rotation steps, each row followed by its count of steps:
The counts run from 0 to 228.
[-21.8  12.1   9.0  32.4  -6.5 -13.3  15.5  15.3   0.9 -10.4  -3.1  18.2
 -13.6   2.4   8.8  29.1   6.8  17.4 -16.1 -29.9 -11.1 -10.4 -12.5  15.1
  -0.3  -7.1   7.6  -7.5 -15.7 -25.3  -8.5  39.6  -1.0  26.6  25.7  19.1
 -23.5  27.2   7.0 -15.1  14.6   5.8 -10.7]	219
[-10.5   8.5  20.7  19.1 -15.2   4.0   7.8 -12.9   5.5  29.0   0.1   6.3
  23.7   0.8   4.6  25.8 -21.1  -1.0  -4.2 -28.0  -5.2 -11.7 -25.6  15.3
 -18.5 -21.8  11.1 -23.5 -13.3   2.2 -13.1   9.9  18.7 -40.5  -4.5 -36.8
 -16.7 -14.3 -14.5  10.9 -10.7   6.0  20.1]	21
[ -5.6   9.5  16.9  10.9   9.8  -7.3  14.0  26.5  -2.0  37.8   5.0   0.0
 -19.7  -7.1 -35.3 -34.8   8.7   9.7  13.8  -5.3 -19.5  -1.4 -10.0   0.0
  -7.2   9.9  -9.4 -16.5  19.4   2.3  -2.1  17.5 -25.7  -3.8  21.9  28.6
 -16.2  11.1 -11.9  -1.2  12.8  32.3 -14.7]	79
[-30.8  -2.8  10.7  11.6 -10.3 -12.9  42.7 -11.9   3.2  16.0  -6.1   9.2
  16.0  -1.1  -4.7  29.9 -16.8   8.5  10.5 -32.8 -15.0  -0.9 -38.1   9.5
  -1.1 -12.4   8.4 -18.2 -27.7   6.5  -1.7  35.5  -6.2 -10.6  12.5 -12.4
 -26.3   2.2  -7.4  -4.0 -13.3  11.9   0.0]	23
[  3.3  23.6   2.6  27.9  27.8  -8.9 -16.0  45.0  12.3  33.9  14.6   9.4
 -21.2  32.3   3.2 -21.7  -9.9  16.9  -6.4  17.8  -9.9   7.5  -2.1 -13.0
  -5.6   4.7   3.0   4.8  21.2 -10.5 -36.9   9.0   5.8   5.9  17.7  12.0
   6.0   8.3 -12.9  14.6  -4.3  25.8 -14.0]	76
[ 27.9   0.4  23.7  35.4 -32.8  -4.4  13.7  -3.5  11.4  -1.0 -13.4  -7.1
  -5.7 -27.7 -21.4 -26.3 -15.6 -15.9  -4.9 -19.2  -0.7 -24.1   2.9  24.9
  -5.3   0.9  -6.1 -23.4 -10.3 -23.7  29.5 -17.4 -10.6   2.7   8.5  -3.4
 -16.0 -19.8  14.1  -2.3  -8.8  -6.9   9.3]	135
[  9.2  18.0  -7.2  23.5  -1.0  -7.4  35.5  -8.0   4.1  21.2  32.8 -29.6
 -11.5 -14.2 -31.0 -22.0 -14.5   2.5  17.2 -20.2  -7.4   8.5   0.5   8.6
 -21.1  22.3   8.6 -19.3  -6.6   9.2   2.5  11.7 -35.3  -8.4  12.5  13.1
 -22.8  -8.6 -14.4   4.8 -18.2   2.3   0.9]	167
[  7.3  -5.7  -3.6  -0.9 -16.0 -29.4  -7.0  18.1  36.7   9.2 -21.9  37.0
   7.4 -12.6  27.1  -2.1  -4.9   6.6 -18.4  10.5 -12.1  10.7  -6.5  -7.8
  14.1   4.3   4.2 -10.3   9.3 -12.2  -1.8  -1.0  21.9  22.9  27.0  13.4
  10.0  14.2   5.7  -0.3  14.6   9.3 -47.8]	100
[ 26.7   8.7   9.9  51.6 -14.8  -2.3 -12.7   8.5   8.4   8.3  -4.1   5.1
 -13.7   9.4   8.8 -20.0 -16.5 -11.9 -24.7  -9.1 -10.7 -18.2  21.1  24.5
   4.9 -25.9   4.8 -16.7   9.5 -33.4 -12.4  -2.1   4.3   6.8   5.7 -15.2
  -1.7 -14.4  20.4  17.6 -27.5   2.5   3.3]	127
[  0.7  24.5  38.5  39.3 -16.2  13.1 -21.3  22.2  -5.0   4.4  -7.7   9.4
  -3.8  -0.5  -4.5  10.9   7.5   8.1 -16.2 -33.4  -1.8 -26.7  -6.0  26.1
 -23.3 -16.8   3.8 -19.5  -1.5 -27.2 -10.3   8.7  11.1  -9.0   2.6  -6.1
 -23.3   8.8  -1.2  -3.9  21.1   7.8  17.7]	222
[  4.3   2.2   1.9   3.6 -10.8 -27.8   1.4  21.8  26.4   7.5 -19.8  27.2
  -8.3 -19.8   5.4 -11.8   9.5   6.9 -13.4  -2.6 -11.9   6.6  -5.8  -7.2
   9.0  13.4  -6.4 -10.6   9.8 -15.9   6.1   8.6  -0.3  23.8  34.9  31.8
  -4.5  19.6   5.3 -13.6  29.6  15.3 -48.4]	93
[  9.0  -3.7 -21.5  12.4   1.4 -23.9  43.0  -7.0  26.4   6.7   9.7  -4.5
   9.6   3.7   2.4   4.0 -42.7   1.8  13.4   5.6  -2.9  25.9 -15.0  -3.8
   4.1  13.4  12.3  -0.9 -28.8  11.8   1.6   0.5 -10.5  18.4  16.2  -0.7
  -6.4 -14.6  -6.1  -2.8 -41.8  -5.5 -15.7]	156
[ 13.2  29.6 -22.6  33.9   4.8 -11.0 -10.2   3.9  22.4 -15.2  36.6  -8.8
  -9.8   4.8   7.8   6.8 -21.0  12.3 -19.8  -7.5   6.7  18.7  19.3  -0.7
 -21.9  37.6  16.8   1.0  -7.3 -22.5 -18.5   9.8  -2.5  24.1  22.5  21.3
 -10.3   5.2  -5.8  -3.6  -0.1 -11.4 -11.8]	176
[-30.6  -2.1  -0.6  15.0  -4.4 -20.8  42.1  -7.6   9.0  10.5   3.0  16.0
  12.8  11.3  14.7  39.7 -24.0  14.1   0.8 -22.3 -16.9  11.4 -31.2   4.8
   6.7 -12.6  16.6  -8.3 -29.8   1.3 -13.3  35.3   5.5   6.9  18.3 -14.3
 -19.6   9.8  -3.5  -2.9 -21.0   8.3  -7.7]	24
[ 19.0   2.7   2.6  16.2 -16.3  -6.5  30.8 -21.5  18.1  27.4   3.6 -15.4
  14.8 -11.9 -23.9 -13.3 -39.7  -7.1  20.6  -5.8  -1.4   9.5 -18.1   3.3
  -8.7   9.1   9.4 -19.0 -18.9  13.3  15.5 -17.3  -8.5 -14.8   0.2 -11.8
 -11.8 -28.6  -9.9   5.4 -35.9  -0.4  10.8]	154
[ 10.9  21.8  24.9  22.8  10.8  -0.4 -12.2  29.4   1.1  45.7   9.6   1.6
 -16.0   4.1 -31.6 -39.3   3.6   4.3   9.9  -2.9 -14.4  -5.0  -7.6   0.1
 -15.7   5.4  -5.2 -15.5  23.1  -0.5 -17.4   7.4 -13.8 -21.0  11.3  16.2
 -11.8   2.3 -17.2  10.9  10.6  29.5   0.7]	78
[ -2.9  17.7  17.8  26.1  11.9 -15.0   0.9  35.6  21.1 -16.3 -10.8  18.6
  -3.4  20.6   3.7  27.3 -29.4  14.4  -5.5   6.6  11.2   2.4 -21.6 -14.5
  -9.4  23.0   4.7  14.4 -16.6 -19.1   2.0 -10.1  25.4  34.3  23.2   2.9
 -15.2   9.8  -9.5 -23.7   6.5  -6.8   3.2]	50
[ 19.1   5.2   0.3  48.1 -15.9  -9.3   5.4   7.0  20.3 -17.7  -7.3  12.0
 -17.0   5.4  19.6  -2.2 -22.2  -8.4 -28.4  -3.7  -6.0  -7.2  20.5  18.7
  11.2  -7.8   7.9  -2.3  -5.6 -38.4  -1.9  -1.1   3.8  42.8  19.6  -1.7
  -1.9  -2.2  26.0  -1.6 -25.4 -10.2  -8.4]	132
[-11.0  11.9 -21.5 -11.1  -8.1 -21.2   7.0  -4.1  30.5   7.4  19.2  11.1
  23.6  -7.7  18.1  33.9 -10.8  20.0  -9.9 -10.1  -3.9  29.9 -19.4  -4.0
 -12.5  23.6  18.3 -12.7 -16.3   8.1 -14.9  22.9  17.0   3.9  18.9  12.6
  -6.6  13.9 -16.4  -5.4  13.6   1.9 -33.9]	194
[ 18.6   1.3  26.6   4.6 -28.1  -9.2 -25.0  10.3  22.4  34.7 -24.3  18.5
   6.9 -32.2  -8.9 -30.3   7.9  -4.5  -9.7 -11.7  -6.2 -11.4  -3.8   8.4
  -7.7   0.4 -11.5 -27.5  21.5  -9.9   8.9 -13.5   5.2 -17.3  17.5   7.9
  -4.3  -3.5  -5.0  -0.7  33.2  17.1 -23.8]	97
[ -2.4  16.9  38.1  32.6 -21.4  -0.7  -7.5  12.2  -7.5   0.4 -14.6   8.6
  -2.9 -13.5 -21.4  10.6  10.3   3.8  -5.7 -41.5  -6.4 -28.2 -16.6  25.2
 -20.8  -4.4  -1.1 -25.6  -9.0 -21.1   8.5  12.4   1.8  -6.6   5.7   1.5
 -29.8   9.3   1.3  -9.2  26.6   5.5  13.7]	223
[ 16.9   7.9  -3.1  49.9  -7.3 -10.2  -0.2  12.9  11.0  -0.4  -1.0   9.7
 -16.5  10.2  20.5 -13.2 -15.4  -7.9 -29.1  -1.2 -15.8  -7.2  18.5  22.5
  16.2 -27.4   7.5  -7.5  -1.1 -33.4 -16.7   7.0   2.4  26.3   7.3  -7.8
   0.0  -2.2  24.5  11.6 -34.0   1.5 -10.9]	126
[  2.2   4.9  12.0  10.7   2.8 -24.4   8.2  26.5   8.5  14.0  -5.2  11.2
 -21.9 -14.2 -21.6 -31.1  11.3   8.4   2.6  -9.2 -12.6  -1.5  -4.9  -0.8
   5.7  17.4  -8.6 -13.3  14.0 -13.3   4.5  19.8 -20.8  17.1  31.1  36.5
 -10.7  21.0  -3.1 -10.2  24.3  23.3 -31.7]	86
[ 19.6  22.2  12.4  23.8   0.3  -4.2 -42.8  34.4  18.3  13.2  -2.3  18.1
 -17.3   4.2   5.4 -23.7   4.3   5.3 -21.0   4.1  -2.9  -5.4  12.4  -0.7
 -10.6   9.5  -0.1  -6.3  26.0 -28.5 -20.6  -5.5  17.0   7.1  18.1  17.8
   2.2   3.4   3.4   4.1  24.0  11.5 -18.9]	89
[  1.6  -6.9  -9.2  31.7  -9.0 -23.2  23.1   5.3  14.5  15.9  -7.8  21.9
 -12.4  11.4  27.1  -7.4 -12.6  -2.3 -15.6   1.5 -23.7  -0.3   6.1  12.6
  26.9 -31.9   7.1  -9.8  -0.3 -13.9 -18.7  23.2  -2.5  22.6  19.9  -3.3
   7.1   5.8  22.1  17.4 -37.4  12.0 -29.1]	119
[  2.5  -7.9 -11.1  15.7 -11.5 -26.5   8.5   3.6  24.4  25.5 -12.9  29.5
   0.5  12.4  35.0  -4.4 -13.5   1.7 -19.9  11.5 -25.6   7.0  -0.7   3.2
  28.3 -27.9   9.7 -10.6   4.3 -10.2 -21.2  14.2  10.0  10.2  14.4  -7.2
   7.8  -0.4  17.7  16.9 -28.4  15.0 -38.3]	113
[ 25.2  32.2  -0.9  32.1   3.3   5.9  -4.8  -1.7   5.1  15.1  36.2 -31.0
  -7.5  -3.4 -28.3 -22.7 -14.8   1.2   0.5 -16.2   0.9   1.0  15.1  14.9
 -38.1  27.8   7.4 -22.2   0.6  -6.1 -10.6   0.5 -15.7 -15.1   9.3  10.7
 -18.8 -17.5 -13.7   7.7  -5.4  -1.9  13.6]	172
[  8.3  -9.0  16.4  29.2 -22.2  -9.9  34.6  -5.2   0.2  22.9  -9.0   1.3
 -14.2 -16.0 -14.8 -29.5   1.9 -12.9   0.9 -17.6 -26.1 -16.6  -3.4  30.5
  17.8 -25.0  -2.9 -27.3   0.1  -7.8   9.1  19.2 -29.2   0.2   8.1   2.5
 -12.2  -2.9  17.8  12.4 -23.1  14.8  -8.4]	123
[-21.5  17.3  10.7  42.1  17.4 -11.1  26.0  22.2  -1.8 -13.8   8.5  10.8
 -16.1  25.8   0.4  22.7 -16.3  10.2  -5.9 -15.1  -4.4  -3.6 -14.6   2.9
   3.4  -1.3  12.2  10.1 -19.6 -19.3 -12.1  29.7  -2.7  31.8  21.8   2.3
 -25.5  12.8   5.0  -9.4 -11.7   0.2  11.8]	37
[ 12.9  17.9  10.4  15.1 -30.5   2.8 -30.9 -12.8  17.9   6.4   1.7   6.3
  25.4 -17.9  16.0  22.1 -16.7   1.1 -29.4 -31.9   5.0 -10.7  -0.7  18.8
 -29.6  -2.2  11.5 -29.8  -7.6 -16.1  -8.3  -2.9  24.6 -25.5   0.0 -19.4
 -19.5  -8.1  -7.8   1.7  16.5  -8.2   4.7]	8
[ -0.8 -23.2   1.9  -4.1 -27.7 -24.9  27.6  -3.7  20.2  37.6 -26.7  24.2
   8.8 -21.1   2.0 -12.9  -4.9  -8.6   2.6  -8.9 -25.3   0.5 -18.4   6.5
  21.5 -22.4  -0.4 -25.7   1.3   7.7   3.6  17.0  -7.6  -4.7  16.5   0.7
  -2.2  -2.2   9.0  11.8  -9.2  23.9 -39.1]	111
